Here are some points, one per row:
np.array([-16, 38, -7, 23, 80, -71, -10, -4, -14, -68, 17, -57, -29, -13, -48, 4, -17, 39,
          23, -40, -19, -30, -21, 40, -5, 80, 14, 15, -13, -79, -7, 86])
np.array([-20, -59, 49, 15, -11, -32, 9, 54, 6, 43, -35, 23, 60, -20, 50, 37, 4, 26,
          -29, 49, 11, 14, 40, -24, -47, 19, -60, -17, 25, -76, 17, -43])
np.array([61, -3, 30, -49, -49, 60, 41, 25, 15, 7, -42, 32, -10, 19, -35, -85, -6, 0,
          -7, 17, -71, 41, -98, -26, -46, 37, 16, 1, 17, -12, 44, 5])
np.array([23, -75, 20, 32, 111, 26, -12, -45, 0, 33, -25, -17, 11, -31, 32, -41, -33, -12,
          -46, -22, -9, 32, -2, 6, -7, -18, -48, 5, -15, 41, 7, -38])
np.array([27, -53, 31, 1, 68, -1, 1, -17, -8, -43, -46, 61, 28, -23, 47, -63, -12, 66,
          7, -37, 36, 21, 1, -44, -31, 9, -46, -28, -55, 16, 21, -36])
np.array([21, -61, 36, -4, -32, 28, 4, -45, -22, 7, 1, 9, -24, -48, 51, 53, -18, 8,
          21, -79, 74, 32, -14, -11, -24, -14, -26, -49, 22, 39, -7, 13])
np.array([-7, -7, -16, 17, -27, -71, 47, 66, -68, -27, -12, -28, 2, 5, -71, 15, -22, -76,
          -1, 7, 69, -10, -50, 19, 11, -8, 25, -15, 85, -3, 44, -67])
np.array([-25, 44, -58, -20, -9, 2, 17, -16, 4, -51, 64, 62, -49, -67, 40, 51, 34, -61,
          28, 14, -28, -54, 5, -2, 8, 76, 6, -2, -13, 53, 12, 28])
np.array([0, -17, 93, -12, 15, -7, -53, -3, -56, 65, 3, -32, 8, 40, -48, -25, 71, 8,
          -24, -26, 24, -83, 58, -2, 58, -18, 50, -21, -6, 15, 53, -15])
np.array([37, -7, 2, -8, -47, -15, -49, 66, 11, 29, -38, -22, -2, -55, 47, 70, 5, -58,
          -16, 26, 23, 4, 44, 16, -64, -26, 51, -39, -18, -86, 54, -14])
np.array([-18, 7, -6, 0, 49, 13, -60, -18, 10, -11, 23, 30, -50, 6, -49, 50, -21, -23,
          56, 12, -28, -21, -22, 56, -23, 64, 9, 38, -37, -48, -58, -1])
np.array([-37, -22, 8, 40, -22, 55, 75, 53, -60, 0, -11, 37, 13, 69, -52, 11, 4, -6,
          -13, 46, 32, 15, -94, 38, -82, -26, 53, -21, -89, 45, 14, -31])
np.array([-28, 63, -34, 48, -72, 8, -50, -29, -46, 76, 28, 64, -60, 6, -11, 20, -28, 44,
          30, -8, 2, -10, -32, -18, 21, 73, -1, 63, -13, -57, -44, 22])
np.array([-3, 0, -13, 0, 12, -43, 86, 67, 70, 26, -8, -58, 35, 39, -23, 43, -83, -12,
          -39, 6, 34, -43, -49, -43, 51, -21, -76, -10, -44, -46, -52, -13])
np.array([29, 35, -50, 30, -25, 40, 12, 56, 40, 50, 24, 44, -59, 6, -20, -52, -21, -31,
          -57, 43, -37, -58, 18, -4, -32, -49, 8, -15, 53, -3, -90, -7])
np.array([91, 23, 6, -71, 5, -100, 66, 69, -49, 39, -15, -57, 14, 1, 3,
          71, -26, -12, -10, 44, 61, -8, -86, 17, -11, -26, 61, 18, 59, 14,
          10, 50])
np.array([-23, 18, 15, 21, -8, -13, -26, 24, -2, -44, -88, -41, -25, -43, 20, -32, 26, -11,
          44, 59, -41, 67, 59, -5, 78, -27, -28, 40, 20, 53, -54, 6])
np.array([24, -72, 51, -1, -54, -16, -10, 76, -8, -27, -7, -9, -5, -59, -12, 63, -13, 43,
          0, 73, 14, 12, -3, 43, -49, -35, -73, -36, 6, -79, -6, -29])
np.array([-14, -9, -23, 55, -42, -17, 8, 9, -16, 6, -31, -67, 60, -31, 37,
          -5, 40, -54, -45, 19, 20, 11, 51, -2, -78, 1, 69, 0, -63, -105,
          4, -30])
np.array([10, -63, 60, -3, -7, 29, 14, -61, 103, 39, 17, 34, 52, -15, 28,
          -23, -109, -35, 13, -13, 26, -93, 44, -8, 17, -8, 72, -1, -56, 31,
          51, -12])
np.array([14, -7, 69, -14, -42, 26, -15, -66, -11, -20, -7, 54, 23, -23, 44, 68, -14, -23,
          -26, -67, 27, 23, -3, 39, -32, -26, -36, -25, 16, 33, -10, -21])
np.array([27, -1, 3, -57, -3, 35, 17, 12, -7, 33, -62, 47, -48, 28, -40,
          -59, -8, -54, -33, 5, -18, 54, -86, -108, -30, 22, 22, -35, 24, -2,
          35, 48])
np.array([-39, 7, 8, -1, -5, 57, 6, 36, 37, -77, 40, -5, -18, -14, 24, 27, 67, 10,
          -5, 18, -9, 49, 36, 0, 48, 90, -9, 22, 5, 62, 10, 40])
np.array([-40, 30, -7, 17, 75, 27, -32, -31, 5, 7, 12, 48, -14, 19, -31, 39, -3, 83,
          22, 6, -61, -10, 13, 41, 15, -42, 18, 14, 19, -55, -34, 1])
np.array([-40, -1, 8, 5, -11, -28, 34, -42, -89, -71, -41, -31, 45, -53, 61,
          -35, 57, -70, 51, 50, -41, -105, 17, -25, 29, -36, -46, 46, 2, 19,
          -87, 64])
np.array([74, 17, -16, -114, -49, 8, 4, -1, -28, -15, -49, 86, -42, 26, -34,
          -49, -26, -11, -55, 40, -35, 27, 43, -52, -3, 3, 13, -21, 56, 2,
          10, 11])
np.array([-12, -10, -38, 6, -19, 62, 59, -81, -55, 5, -23, 6, 36, 38, -39, 32, 2, 7,
          -11, 2, 62, -6, -60, 23, -1, -20, 36, 13, 61, -18, 39, -35])
np.array([-13, -22, 69, 3, 62, -4, 37, -25, 13, 5, -31, 13, 39, -21, 20, -44, -16, -11,
          -17, -84, 42, 30, 7, 68, -17, -2, -26, 9, -20, 0, 41, -6])
np.array([-14, 72, -22, 42, 60, 37, -71, -10, -8, -61, 24, 27, -12, 47, -55, 15, -24, 61,
          67, -17, -15, -11, -1, 4, -56, -79, 5, 17, 40, 2, -13, 20])
np.array([35, 7, 18, 1, -13, -45, -60, -12, -4, -9, -10, -58, 20, 27, -7, 20, 53, 50,
          -45, 28, 30, -50, -38, -25, 1, -15, -70, 98, -56, 69, -4, -18])
np.array([16, -24, 35, 23, -5, -3, 32, -54, -11, 52, -20, 18, -13, -16, 53, 78, 26, -31,
          -8, -65, 33, 4, 3, -16, -21, -11, -31, -4, 28, 4, -12, -42])
np.array([-4, 6, -34, 1, 4, 5, 21, 81, 16, -46, 64, 39, -17, -49, 3, 7, 5, -13,
          22, -3, -12, 40, 47, -29, 26, 72, -26, 47, -22, 61, 42, 22])
np.array([7, -33, 49, 13, -46, 24, -4, -53, -3, -83, -25, 20, 55, -14, 2, 89, 4, 10,
          -57, -66, -5, 28, 24, -69, -23, 1, -58, -10, 33, 9, 13, -50])
np.array([55, 6, -5, 87, -30, -12, 42, -45, 57, 10, 86, 36, 10, 49, -20, -69, -25, -32,
          -31, -62, -59, 63, 9, 4, -7, 6, 26, -48, 26, -19, -63, 17])
np.array([23, 3, 21, 15, -45, 2, -12, 57, -2, -11, -17, -7, 50, -27, 64, 1, -13, 31,
          -17, 77, 36, 10, 36, 73, -41, -10, 52, -31, 29, -57, 28, -35])
np.array([26, 57, -13, 64, -13, 13, 76, 12, 55, 40, 19, 34, -18, 18, -44, -42, 3, 32,
          -47, 5, 0, -26, 16, -12, -49, -50, 38, -15, 70, -7, -46, 56])
np.array([-69, 3, -27, 71, -7, -6, 3, 31, 30, 106, 52, 42, 26, -25, 29, -7, 37, -20,
          37, 29, -21, 71, 22, -19, 43, -54, 0, 36, 23, 39, 46, 62])
np.array([28, 7, 19, -92, -37, -65, 68, -14, 54, 29, 98, -27, -16, 1, -45, -77, 10, 5,
          -12, 54, -38, 48, 10, -36, -48, 18, 3, -56, 27, -6, -35, -4])
np.array([33, -4, -41, -4, -19, -36, -31, 29, -79, 39, -8, -48, 32, 17, -60, -30, 11, 63,
          0, -55, 21, -56, 56, -30, 17, -20, -86, -63, -64, 21, 55, -7])
np.array([5, -30, -40, -33, -28, -54, -16, 13, 18, 23, -2, -30, 1, 30, -2, -20, 39, 59,
          -20, -71, 48, -40, -2, 37, 45, -6, -68, -37, -34, 11, -80, -6])
np.array([-38, 38, -38, 45, 80, -2, -33, -15, 19, -53, 7, 8, -54, 39, -9, 24, -63, 56,
          3, -11, -11, -9, 9, 32, -15, 61, 35, 23, 38, -24, -39, 29])
np.array([-46, -7, -16, 9, 3, -42, -13, 36, 50, -73, 47, -22, -10, -3, 43, -25, 31, -67,
          5, 3, -27, 40, 33, -56, 29, -50, -26, 42, 5, 22, 55, 30])
np.array([34, -34, 41, -18, -8, -6, 8, -48, 5, 69, -31, -29, -20, -37, 25, 68, -41, -50,
          15, -36, -9, 5, 25, 62, -2, -31, -56, -5, 9, 17, 2, -50])
np.array([48, -2, -34, 6, 73, 47, 50, -59, -55, -25, -18, 29, 27, 63, -33, 15, -21, -84,
          -9, 6, 20, 15, -22, 30, 45, -16, 18, -40, -83, -68, 15, -41])
np.array([-44, 0, -43, -89, -46, -45, -37, -29, 11, -3, -72, -57, -53, 25, -23, 37, -30, 54,
          60, -35, -11, 54, 34, -70, -32, 14, 60, 32, 5, 8, -5, -3])
np.array([-21, -17, 79, -12, 64, -16, -4, -43, -31, 51, 8, -28, -2, -22, 49, -59, -49, -37,
          -37, -8, 27, 5, 21, 50, -16, -12, -47, -3, -5, 44, 1, -37])
np.array([4, 20, -17, -16, -16, 58, -13, -5, 45, 31, -2, 26, 17, -62, 35,
          -18, 47, -14, 17, 37, 19, -71, -103, -42, 52, -7, -66, -56, -55, 7,
          66, -35])
np.array([-50, 45, -47, 37, -16, 17, 38, -30, 16, 42, 13, 12, -47, -16, -5, 26, 9, -4,
          42, 23, -18, -49, 64, -5, 20, 84, 11, 33, -7, 53, 75, 12])
np.array([-28, 37, -58, 9, -23, 25, 11, -50, 66, -23, 14, 21, -52, -52, 23, -12, 79, 16,
          29, 32, -23, -11, 27, 74, 66, -67, 5, 38, 14, 4, 61, 44])
np.array([35, 15, -11, 48, -32, -19, 2, -20, 65, 3, 34, -85, -29, 53, -16, -65, 13, -38,
          -44, 42, -45, 43, 4, -13, -54, -34, 7, -4, 54, -10, -32, 7])
np.array([47, 58, -38, 53, 7, 58, 7, 11, 60, 42, 16, -22, -14, 66, -6, -56, 20, -24,
          -19, 40, -9, -28, -2, 67, -48, 101, -29, -36, 82, -5, -45, 8])
np.array([62, -79, 39, 17, 25, -26, -45, -1, 6, -1, 19, -37, -23, 21, 16, -2, 86, 56,
          -6, -17, 39, -81, -18, -47, 81, -18, 84, -22, -26, 5, -7, -34])
Along one direction, these points spread out more than along any other. How far along it is each point below, from 0 to 99? 50 is the average, and the first point above lies past it. One standard deviation of the points above along it is 16.
np.array([-11, -8, -10, 32, -10, -82, -58, -38, 33, -32, 10, -48, 56, 32, -26, 28, 22, 67,
          -42, 51, 8, -32, -63, 20, 46, 5, -40, -39, -48, 56, 37, -5]) 43
np.array([24, 1, -66, -3, 38, 17, -2, -47, -60, -41, -26, -6, -8, -83, 56, -45, -61, 72,
          -59, -27, 33, 7, -2, 57, 26, -26, 70, -33, -22, 42, -9, -50]) 41
np.array([-18, 3, 3, 17, 6, 62, 29, 47, 40, -65, 33, -2, -11, 3, 17, 8, 23, -12,
          50, 9, -19, 41, 36, -56, 36, 91, -34, 42, 13, 27, 36, 6]) 65
np.array([-51, 12, -6, 36, 6, -28, 26, 31, -17, -28, -94, -32, -11, -21, 23, -24, 61, -33,
          64, 29, -15, 78, 34, -55, 54, -37, -12, 0, -1, 35, -47, 47]) 57
np.array([34, -15, -19, -76, 7, 47, 45, 30, -87, 52, -12, 4, 68, 52, -13, 59, 5, -3,
          -23, 29, -78, -10, -38, 41, -23, 27, 41, -34, 51, 30, 32, 42]) 50
np.array([-21, 16, 5, 81, -68, 49, -65, 10, -34, 22, 28, -1, -40, 58, -36, 2, -83, 37,
          43, 5, -6, -14, 24, -4, 25, 59, -17, 44, -12, -38, -16, 60]) 69
np.array([-68, -6, -21, -70, -58, -56, -77, 26, -64, -15, -23, -38, 67, 29, 12, -33, -35, 20,
          44, -72, -89, -6, -61, 76, -15, 27, 48, 30, 44, 12, 1, -1]) 53
np.array([-38, -26, -53, -121, 43, 75, -82, 31, -18, 3, -27, 62, 39, 25, -49,
          10, -26, -48, 53, 7, 56, -10, -53, 31, 15, -22, 7, 67, -41, -56,
          -80, -2]) 50
np.array([11, -16, 66, -14, -29, -26, -36, 18, 24, -26, 2, -10, 31, -5, -39, -23, 72, -5,
          -5, -39, 38, -65, -5, -6, 63, -3, 75, -31, -53, 22, -98, -42]) 42
np.array([-60, 24, -17, -59, 76, -62, -22, -25, 12, -10, 76, -80, 8, 25, -8,
          13, -7, 40, 38, -25, -43, 46, -8, -108, -30, 15, 34, 16, -5, -44,
          -41, -9]) 62
np.array([18, 18, 39, -1, 69, 9, -12, -45, -2, 40, -25, -5, 45, -76, 14, -13, -22, -39,
          -34, -48, 7, 23, -1, -12, -8, -13, -19, -39, -47, 26, 28, -5]) 32
np.array([-20, 39, -31, 32, -3, -9, 47, 66, 38, -63, 7, 67, -55, 10, 32, -22, 56, -15,
          40, -10, -27, -11, 37, 59, 48, -64, -1, 47, -35, 12, 61, 32]) 67
np.array([-46, 20, 2, -93, 48, 35, -28, -15, -20, 0, 95, -2, -40, 35, 9, -1, -44, 64,
          22, 2, -1, 56, 30, -36, -7, -11, 22, 45, -3, -59, -4, 3]) 63
